Each named move below is a turn or a mirror, shown by a few rows before and after it. Which moves, in which order, take the first row of each later pair to the second? The first pair is answered.
B (before -> after):
[ 13  -2 -21 -14  24   2 -14  11  -6  33  -5   1] -> [ -5  -1 -14  -1   9   2 -16   8  -8  39 -20  -8]
[ 16  22   2 -13   5   7 -23   1 -11  -4 -11  10] -> [ 10  22  13  -5 -10   9 -28  -4 -10  10 -17   5]
[  2   3  14  17   8 -11  26  13  -5 -22   2  -3] -> [-12   3  18  23  -2  -4  20  10  -2 -19  -3 -11]
[-30 -11   0  20 -12   2   5  -3   5 -15   9 -20] -> [  4  -9  -5  -2  18  -5   8   2  -5 -29  20  -6]
J (before -> after):
[  3   0  -3   7  -1   2 -17  -2  -3  17  -3   6] -> [  2   3  -4   7  -7   8 -14  -2  -5  12  -5   8]
[ -2  -8  -5   7 -37  21 -22   3  13  25  -3 -13] -> [ -3  -7  -9   8 -26  16 -31  13  20  33   7  -6]
[  4   1   8  10 -19  -4   9   2  23   0  -8  12] -> [ -4   6  11  12 -13   0  13  -3  31   5 -14   6]
[ -6  -6   4  16 -20  -3   9  -7  -6  -8  -2   6] -> [ -6  -6  -8  13  -1 -11   2   2  11   7  -5  -3]
T (before -> after):
[ 16   1 -14 -18  24 -31   0   9  18  -1   2  -3] -> [-17 -12   1   3  -3 -25  16   7  19 -22  -3 -24]
[ -4  -4  -2   8  -4   4 -17   8  27  -3  11  -1] -> [ -5  -5  -2   9  -4   5 -17   9  30   0   7  -3]
[ 10   9  -9   0   1  -2 -30   1  26  45  -5  11] -> [ 16 -18  -1   3  -3 -10  -2  26  16 -37  34  16]
A (before -> after):
[  2   4 -15   2  19   6   6  -4  10  29 -12  -7] -> [ 12  -1  -2  -9  13  11  23 -12 -19 -13  -3   2]
[ 22   2  -3 -12  13  -2   5   1   0  -7   5  20] -> [-10 -11   6   8 -11  -4   8  14   8 -23  11   7]
[ 21  11  -1   4 -21   8 -19  -9  -2   6  -4  15] -> [ 16   6   8   4 -21  10 -16  -9  -6  -5   0  10]
[ -5  -9  -9  -8  19 -11  15   5  11  -1   4 -12] -> [-1 -6 -7 -9 18 -7 16  4  9 -8  8 -8]
Now pairs of rows:
Between the rows of a pair lie 2 to 3 moves.
[ 11   7  -4  -5  24 -19 -23  12  18  30   8   4] -> [ 30   9  10 -14  21  -8   1  -8 -21  -3   7  13] : B then A
[-31 -21  22  20 -22   1  12  -1   7 -22 -14 -32] -> [ 25 -18 -15 -16  39 -21   2  19  10 -23  21   8] : A then T
[  2 -14  26   0 -20   0  12  -2 -13 -58  21   5] -> [ -2 -11  19   3 -26  -7  -5  15   7 -53  38  16] : T then T then A
[ 22  -4  20 -13 -11  16  29 -23 -47 -34  -2   9] -> [ 26  13  12 -19   7  17  20 -35 -49   6 -14   9] : T then B
[  7  10 -10  -8  10 -13 -22  11  20  35   0  18] -> [-22   6  11   5 -18   7  -4 -11   9  35 -22  -5] : A then T then A
[ 26  -9 -29  -9  30 -27 -22  33  27  -5  21  24] -> [  5   4 -21   2  -5 -15 -41  22  35  43  -1  24] : A then B then T
[-20   1  13  -1 -10  15  22  -8 -19  -3 -12 -27] -> [ -3  17   0 -11   4  11  -4  -8  -8  41 -18  -7] : T then B
[ -6  -9 -18  -3  42 -15  13  13  19  -3  23 -24] -> [-29 -10   2  14  21  -1  22   0  11   0   3 -41] : A then T
[  0  -4 -10   2  22 -25  -9  18  21  21   4  -3] -> [ 20   7  -6 -11  19 -16 -13   9   0  24   1  18] : A then B then T
[-14   5   1  16 -21   3 -15  -6  21  13  12  -2] -> [  3  -2 -11   7   4 -10 -16  10  22  -7  26   5] : B then A then A
[ 23  -4 -14  -2  39   1  13  16 -20 -26   3 -17] -> [ 29  14 -15   0  23   9 -21   1 -20  30 -16   6] : J then B then T
[-26  14  -6  23  10  10  -4  14  12  27 -22  -5] -> [-26   8   6  20   4  20  15   2  -5   5 -28 -13] : B then A then T
[ 21   6  -2 -11   3  11   1   9 -12 -20  25  26] -> [ 18   6  -1  -9  13  10  15   2 -17 -28  22  13] : T then B
